In the data rows, the value 128 means zero.
A hidden rule labels the rows of this table. It goes by one to three of the table's principal directions, not those with the most spread.
[153 127 147 141  99 105  89 141 127 123 113 141 114 107 122 140  94 116
 102 133 137 149 141 110 150 132 168 139 130 127 161 144 112 170 115 157
 147 106 132 132 123 139 123 143 136 116 112 100 105 105 156 100 100 123
  87] A
[ 95 157 103 118 102 106 137 119 146 130 138 122 177 102 132 147  94 109
 172 107 139 157 129 164 147 122 163 116 153 137 112 130 136 127  96 148
 146 129 113 131 135 152 155 116  93  62 112 131 137 118 129 134 115 105
 115] C
[118 101 146 118 132 146 137 105  96 140 118 168  60 164 107  91 123 118
 118 148 155  97 164 157  94 122  89 126 129 135 143 118 150 143 162 115
 133 110 135  90 131 160 133 121 150 184 162 169 121 138 148 112 139 158
 115] A
[156  92 156 103 182 121  92 169 108 100  85 115 111 148  82 137  96 128
 126 153  75 162 159  81 117  85 115 139 107 125 183 120 139 111 109 119
 183 153 138 117 142 101 134 122 185 135 131 160 133  81 131 104 139 110
 119] C
[103 137  76 154 125 144 134 131 192  90 168  66 149 120 144 175 129 144
 138 128  93 108 100 142 128  94 102  71  85 120  66 100 190  37 117 159
  89 181  61  65 100  81 179  87 151 133 179 171 177 121 101 126 119 103
 181] C
[ 65  81 115  84 170 144 123 145 173  86 123  46 212  67 126 136 186 128
 189 101 106 134 153 103 104  89 109 118 124  36 154 108  61 104 129  95
 141 168 126 215 150 128  58 195 149 109 137 137  99  97  94 170 117 118
 215] C
[108 162 137 168  91 137 116  96 152 138 169 126 120  83 177  98 153 129
  75 100 188 104  87 142 107 170 145 137 107 167  93 132 102 150 151 150
  87 121 119 117  55 152 133 130  91 125 106  94 146 165 103 136 105 123
 153] D
[183 174 122 209  48 122 158  98 110 162 143 132 107 171 141 160 107 133
  85 153 196  88 102 170 186 211 167 117 135 176 103 144  94 179 141 154
  86  71 164 150 157 131 123 127  79 129 147  46 103 175 187 125 121 187
  74] B
[115  89 158 109 112 135  95 126 131 113 132 111 137  66 116 119 174 114
 119 129 148 111 177 112  88 118 139 133 115  52 215 122  43 189 135 106
 141 102 117 207 135 163  37 225 153 163 131 101  57  87 139 149 111 163
 152] C
[117 154 126 151 102 134 132 109 114 145 131 118  96 142 107 104 105 131
 107 136 171 113 122 143 137 154 135 133 118 170 125 124 119 131 152 131
 122 109 122 127 133 147 160  95 130 110 136 136 135 151 165 112 110 148
 121] C
[ 71 115  85 120 109 122 190 108 163 152 126 131 150 163 128 139 150 124
 195 123 129  98 144 195 159 130  77  93 177  97  87 120 149 131 157 114
 113 134 118 158 181 146 145 128 104 150 177 177 126 153 142 166 126 163
 131] A
[100 136  86 118  97 115 173 106 128 150 122 133 149 175 126 120 131 122
 189 103 152 107 131 143 170 153 117 116 196 101 114 140  95 136 149 124
 135  96 151 173 189 176 125 124  71  86 130 107  88 172 145 148 115 173
 111] C
[ 97 158 137 136 113 106  91 134 184 125  82  86 155 140  76 135  84 116
 155 132 129 127 125 128 169 156 111 108 114 180 146 127  92 146 133 176
 141 130 110 158 158 133 169  96 108  54 150 112 136 107 157 125  70 146
 116] E
[ 67 120  94 122  99 133 169 109 123 155  71 178 141 179 116 155  71  89
 217 128 172  99 166 197 171 161 113 105 157 120  78 127 129 149 153 159
 147 129 166  91 210 195 175 140  88  84 173 156 121 145 173  97  82 129
  93] E
[114 204 103 179  55 107 136  73 159 171 133 146 162  93 181 171  72  97
 117  94 199 107  86 188 168 196 171 114 132 170  38 131 138 135 129 196
  73 116 139  88 109 152 187 101  58  62  93 116 147 183 170 108  86 122
  89] C
[ 86  59 121  63 152 153 150 135 117 150  72 176 132 135 105 118 168  99
 189 137  99  93 191 141 111 101  70 128 145  30 161 118 124 157 150  92
 141 138 112 152 194 157  95 195 162 189 172 199  88  92 157 138 123 158
 137] E
[ 45  99  90 121 142 140 146 115 120 109  83 103 104 186 102  95  75 116
 183 109 154 119 139 133 143 113 104 116 155 121 100 126 133  86 180 139
 167 136 160  90 174 214 183  72 148  84 178 177 131 169 165  74  95 136
 144] A
[ 94 135  99 127 122 134 161 111 162 136 114 134 169 150 130 165 111 106
 182 127 138 109 142 197 141 145  94  90 134 138  79 109 147 115 122 154
 126 157 130 107 163 129 159 131  92 110 169 159 147 126 125 148 118 128
 128] E
[123 130 108 112 129 113 123 151 165  96 168  46 222  79 125 160 184 141
 155 106 103 137 122  89 132 112 137 119 128  63 169 122  59 118  94 105
 133 137 106 238 141  94  58 185 117  97 103  82  91  96  84 197 133 133
 181] C
[152 129 150 133 165 128  73 150 112  90 141 107  65 111 132  89  98 157
  68 128  89 190 106  55  93  79 166 153  99 168 147 131 162  73 125 126
 157 151 110  63  53 119 169  62 188 116  97 144 169 127 108  68 137  79
 139] E
[127 132 152 111 142 127 111 126 153 115 156 119 143  93 121 113 171 135
 119 126 134 136 144 133  98 128 112 122 119 132 154 118 106 142 115 120
 126 130 116 172 108 101  80 161 110 139 114 101 118 106  73 179 136 126
 155] C
[144 128 152 133 129 121 121 140 144 136 122 126 120 137 100 155 115 132
 120 164 111 117 134 148 139 119  95 117 102 152 128 118 169 134 124 135
 103 135 109 112 121  72 147 112 152 162 148 161 153 103 145 132 138 126
 112] A
[104 147 112 118 143 104 130 138 121 126 135 112 172  90 153 120 108 135
 151  87 115 189  89  98 141 113 187 162 158 131 103 146 128 102 118 111
 147 141 147 138 111 154 154 101 127  57  64 133 152 151 122 107 130  76
 133] B
[ 99 125 127 154 117 133 105 107 161 110 132  99 110 122 140 124 100 127
 119 116 172 126 135 131 114 142 121 119 115 148 104 110 101 108 170 155
 134 149 151  98 100 154 155 120 133 103 136 147 137 159 131  99  91 121
 143] A
[146 104 174 114 161 116  67 167 139  83 140  99 130  74 135 110 169 150
  86 114  95 166 129  46  97  98 145 150 109  95 189 140  78 136 113 117
 154 130 133 174  82 105  62 170 146 136  78  75 104 101  69 145 129  96
 165] A
[149 151 121 125 117 118 127 123 112 149 126 105 141 123 103 145 110 126
 132 143 130 132 140 121 138 133 146 138 119 132 155 114 111 126 123 105
 133 133 114 162 150 111 142 127 143 103 114 149 123 119 166 127 129 149
 111] E
[140 170 168 154 129 127 106 125 133 145 138 118 107 106 123 118 125 140
  56 152 149 138 108 143 122 150 123 143  79 202 115 121 153 142 129 134
 101 146 113 128  81  70 151  99 136 148 112 139 174 127 122 144 144 112
 135] D
[136 118 120 124 168 146 134 128  96 106 154 103  99 129 154  81 139 154
  92 111 125 176 112  88  96 104 149 159 140 135 119 126 132  73 141  94
 153 149 156 118  92 130 124  95 158 126 100 146 143 163 103 114 167 106
 162] C
[ 34 110  77 122 123 151 197  93 103 166  42 181 111 234  85 146  34  70
 215 144 187  55 162 243 171 147  47  92 140 146  36 112 216 115 170 169
 132 147 159  18 221 196 238  71 125 126 232 246 164 156 207  77 100 143
  96] B
[154 112 145 100 171  90 112 174 116 117 102 129 116 141 122 106 122 153
 117 122  45 214 115  63 155  82 147 160 179 120 161 160 155 120 109 105
 177 130 141 162 129 107 129  86 155 125  83 135 131 122 124 124 164 105
 105] C
[108 189  98 194  76 135 155  85 180 141 151  55 187 123 136 225  81 123
 147 157 177  96 116 218 150 178 136  73  69 179  51  81 123  97 139 157
  78 176 123 117 147  90 186 119 112  90 177 157 174 149 173 133 117 140
 140] C
[ 88 144 126 151 115 154 180  87 121 140 149 162  78 158 170 103 108 135
 126 124 161 129 120 214 102 135 126 104 144 193  49 120 176  99 149 140
 122 126 149  42 100 166 181  74  85 132 149 160 178 188 121 116 148 105
 131] E
[126  78 141 111 192 153 124 155  87  84 149 115  84 143 151  69 143 161
 105 110 113 168 113  62  79  79 125 170 135 127 126 134 134  72 149  92
 166 148 175  79  68 140 120 103 171 139  99 148 151 156  75  97 163  73
 174] A
[ 84 104 141 122 119 128 123 127 109 122 110 154  63 141 140  85 108 132
 120 121 110 150 134 119 113  93 147 130 152 117 139 147 143 133 157 127
 162 108 123  87 117 202 156  94 145 142 136 151 128 152 155  81 126 121
 123] E
[146 179 146 151  96 106 125 112 169 157 137 140 149 145  86 159 123 122
 128 154 164  80 124 181 157 190  80 100 103 195 115 118 131 166 121 164
  80 108 111 149 144  73 138 128  78 125 139  99 137 117 122 175 107 156
  98] A
[147 192 124 178  93 126 134  91 118 169 104 143 115 147 124 152  67 112
  90 141 190 107 107 173 168 200 143 124 106 199  72 124 146 132 139 172
  91 119 152 100 148 116 179  86 101  97 127 125 147 167 186 104 109 145
  86] C
[127 159 169 138  58 105  64 111 221 141 123 108 194  37  91 190 165  97
 126 142 141  66 161 153 126 180 116  80  71  92 207 109  27 221 111 173
  81  93  55 236 157 107  58 239  95 131 138  63  61  55 154 190  54 192
 124] C
[102  81 120  88 179 159 140 155 129 111  93 136 106 180  77 127 122 125
 174 168  89 119 177 148 116  84  51 105 105 122 130 101 186  94 129 120
 154 177 103  80 162  95 156 116 174 165 202 208 157  80 114 126 137 114
 148] E
[175 105 159 140 154 124  63 177 138  59 158  45 131  90 124 133 151 163
  76 135  81 165 112  27 104  85 163 140  86 107 200 133  77 110 103 120
 152 136 119 162  76  88  72 148 179 130 108  66 113  87  89 123 138 108
 170] B
[107 171 157 137  90 110  98 113 187 138 133 104 172  88  88 159 131 115
 139 149 164 112 158 177 132 173 118  96  89 161 159 106  71 184 119 152
 118 128  96 201 149 104 110 177  89 100 139  94 116  89 124 182  90 151
 129] D
[ 98 128 185 127 166 157 109 124 102 128 127 145  39 154  78  68 103 140
  85 171 158 118 145 157  71 117  73 138  62 228 127 104 184 118 162 119
 133 148 116  47  77 113 185  71 172 169 156 196 198 124 112 105 141  98
 148] B
[183 190 171 164  87 111  84 113 167 178  84 159 116 132  63 171 102 103
  68 190 161  81 150 181 171 214  85 102  63 204 147 112 136 205 117 190
  76 116  88 160 165  41 140 140 110 158 161 108 125  79 177 161  91 185
  67] C
[152 170  96 181  94 134 154  98 105 144 164 121 127 125 187 140 121 139
  93  93 162  97  62 116 137 165 174 135 127 140  65 138 121  87 137 139
  81 105 150  88  98 148 152  99  94  98  88  94 137 203 141 102 124 126
 128] E
[128 124 133 131 119 127 115 126 132 116 150 126 144  92 169 113 152 125
 116  94 130 125  98 102 108 123 156 141 136 111 133 145  99 139 118 135
 121 110 129 124  81 161 102 144 108 119  97  84 117 135 103 127 123 118
 142] B
[ 97  47 148  78 170 177 166 117  94 148  96 164  99 158 101 116 178 115
 165 172 122  77 204 168  68 103  46 125 113  57 158  94 128 149 179  59
 129 151 139 136 179 139  85 198 191 244 199 222 106 109 155 141 166 172
 155] C
[112  46 149  87 207 160  84 183 103  67  95 108  59 154  85  51 144 147
 111 146  71 161 151  45  88  52  97 154 110 108 197 135 142 106 143 102
 191 154 113 103 110 142 114 108 226 173 175 154 132  80 100  87 136 109
 174] D
[151 177 155 147 112 134 133  77  58 179 165 192  87 112 167  60 107 123
  86 103 233 126  91 134  91 190 182 199 136 222  94 140 109 158 162 108
 104  94 187  78  53 184 153 105  89  88  44 101 155 201 125  86 131 109
  91] C
[105 147 125 151 127 131 136 104 113 135 146  93 122 124 137 106 117 137
 113 116 168 118  94 125 119 139 140 145 117 157 100 125 123 109 163 110
 107 131 147 121 101 152 155  91 141 112 116 141 153 176 143 106 133 130
 148] A
[141 144 120 127 129 116 136 124 103 140 147 148 117 129 138 114 113 128
 126 116 137 136 113 125 128 121 144 146 141 153 113 135 161 118 117 119
 128 124 128  96  98 133 158  98 118 113  97 134 151 142 113 117 137 107
 110] A
[ 90  90 125 119 145 155 128 145 118 111 101 112 105 139 105 115 139 126
 125 145 121 101 142 123 128 100  97 120 102  90 134 128 149 124 143 124
 127 138 110 118 146 132 121 128 175 173 182 154 125 108 141 116 125 131
 165] B
Which label does each new row get?
[100 106 111 110 123 132 159 124 144 138 116 169 122 156 138 116 153 123
 176 122 108 111 139 158 138 123 101 106 168 104 111 139 146 144 138 128
 123 118 117 122 154 157 126 134  98 149 162 127 119 134 118 140 123 144
 121] >> E
[117 124 127 125 127 114  86 139 126 118 122 135 110  93 164  90 129 132
  94  93 136 173 120  60 132 125 170 167 146 103 135 151 101 138 147 133
 157 141 142 139  91 160 125 135 134 103  76 109 114 148 110 101 104  99
 135] >> C
[143 182 147 205  81  93  71 141 203  80 154  46 112 141  99 154  90 159
  68 138 121 129  78 108 166 151 136  77  87 207 139 137 107 116 116 209
 119  98  93 131 101  97 158  64 106  86 146  46 139 128 124 130  85 140
 129] >> A
[192 201 180 140 110  72  58 157 225 113 192  73 237  27 131 170 176 151
 109 114 119 174  98  93 139 174 162 134 101 191 173 128  33 177  60 152
 106 129 105 251  62  19  63 191  45  46  28   0 128  73  28 228 104  93
 131] >> C
[110 179 123 201  88 138 145  69 132 153 138 144  24 182 150  93  86 141
  64 136 175  90  90 186 129 167 116  94 114 228  51 125 191 103 183 167
  85 114 117  33  91 161 225  19 105 150 170 145 181 216 159  87 117 158
 112] >> E
[148 106 154 133 141 139 111 145 136 116 102 119 101 140 107 135 135 134
 103 159  98 125 150 124 123 119 107 114 103 125 161 121 123 137 126 132
 136 131 120 137 142 100 111 139 154 168 163 129 120 100 141 131 129 144
 131] >> E
[120 117 122 107 111 109 122 150 203 119 123  82 218 104  94 181 183 119
 185 143  96 107 158 143 163 132  91  89 130  70 176 120  76 179 100 130
 115 134  86 250 184  79  59 206 107 136 168  89  82  58 114 212 111 171
 144] >> B
[ 82 134  81 115 122 129 124 137 163 124 112  90 202 120  93 144 117 110
 197 109 154  97 114 113 170 149 108 128 120 108 109 124 102 116 136 149
 110 143 112 151 167 135 144 135 131  55 144 131 123 109 139 122  68 125
 148] >> B
[161 100 160 134 119 150  99 148  91 112 155 112 120  77 127 125 169 139
  92 131 137  88 124  65  88 118 159 158  82  75 193 132  58 149 128  98
 108  87 120 147  98 135  58 196 167 154 100  81  87 104 135 111 114 129
 154] >> B
[150 170 171 151  99 105  73 140 169 105 167 108 133  73 138 115 163 149
  67 108 121 140  94  88 120 147 159 122 108 154 170 149  72 157  97 163
 117  83  97 176  76 109  81 141  76 103  74  18 107 115  76 169 105 119
 143] >> E
[136 101 135 114 177 155 145 143 130 122 131 126 118 170  96 144 122 139
 153 181 114 124 152 161 109 107  62 122  91 168 101  94 192  96 138 106
 118 188 129  74 121  56 158 113 179 175 182 205 186 100 109 127 164 104
 139] >> A
[140 155 150 134  80  96  66 135 202 104 160  91 191  61 122 159 172 122
 113 109 107 108 111  90 125 145 141  99 106  91 199 138  43 176  92 170
 108  87  69 211 115 119  57 190  89 109 104  27  69  79 103 181  90 162
 140] >> C
[165 113 143 126 162 117  99 160 118  81 155  90 147 118 133 126 135 148
 113 114 113 167 114  62 111 108 152 152 126 128 160 136  93 108 103 118
 162 134 164 143  93 109  89 141 136 102  85  78 121 117  73 131 146  95
 146] >> A
[133 128  93 144 136 140 171 132  88 121 127 133  92 190 134 113 112 145
 120 130 129 142 113 135 159 124 136 125 158 139  88 142 172  89 129 126
 143 122 156 100 157 133 148  76 125 130 149 126 136 166 130 114 154 124
 126] >> C
[125 136 150 130 114 132  91 128 157 112 134  97 150  75 137 123 154 132
 107 114 130 138 124  97 112 141 155 129 112 109 165 130  54 146 127 139
 126 114 119 181 117 135  78 166 117 102 105  75  94 116 124 141 105 135
 154] >> E
[103 112  96 110 120 120 154 119 143 112 166 114 157 126 146 133 155 126
 165 105 102 119 116 135 115  89 120 105 163  75 128 131 146 109 117 115
 123 117 101 131 125 156 112 127 126 146 139 137 113 131 113 148 154 145
 145] >> A
[139  80 137 121 133 150 126 123  96 145  88 193  60 154 144  84 156 115
  92 119 121  82 134  99 111 131  96 145 144  79 145 146 128 153 164 129
 120  94 135  99 133 175 108 144 147 201 143 138  89 147 156 100 116 167
 114] >> E
[107 180 145 188 104 171 129  68  92 131 193 113  42  84 184  62 117 148
  18 110 217 120  85 158  59 147 177 142  78 213  72 114 143  83 162 131
  92 117 127  44  20 166 171  62 125 128 100 136 181 207 123  90 136 101
 172] >> C
[116 152 129 127 104  94 109 136 149 128 103 135 138 135 119 143  92 122
 146 119 113 159 135 122 164 136 149 115 151 135 139 143 112 144 116 161
 162 118 127 146 156 145 149 117  92  75 111 103 115 126 138 126 103 123
  98] >> E
[139  95 146  98 173 120  78 179 158  88  87  95 151 121  98 123 138 129
 136 131  72 170 152  67 133 102 113 135 121 113 191 130  89 136 102 137
 184 159 122 176 138  99  99 154 146 108 131 107 114  65  93 145 111 114
 145] >> E
[ 92 130  58 186 107 173 215  98 114 137 139  97 116 206 148 168  95 133
 143 149 155  64  90 205 153 138  98  87 109 144  14 107 201  54 165 136
  80 154 133  36 158 136 208  61 151 159 223 204 182 188 185  93 149 145
 151] >> B
[121 131  86 133 127 144 161 121 138 122 155 132 151 118 162 149 144 124
 141 110 122 111 113 158 124 117 124 106 129 109  76 120 172  86 103 138
 105 144 106  89 117 117 138 124 111 135 140 143 147 131  99 142 133 107
 149] >> C
[126 141 112 123 127 138 164  93  66 146 154 172 122 104 191  89 122 117
 120  77 178 144 103 139 102 134 187 166 173 130  85 145 136 111 122 111
 128 101 179  86  91 192 125 114  90  96  62 118 129 187 117 105 150  97
 120] >> C
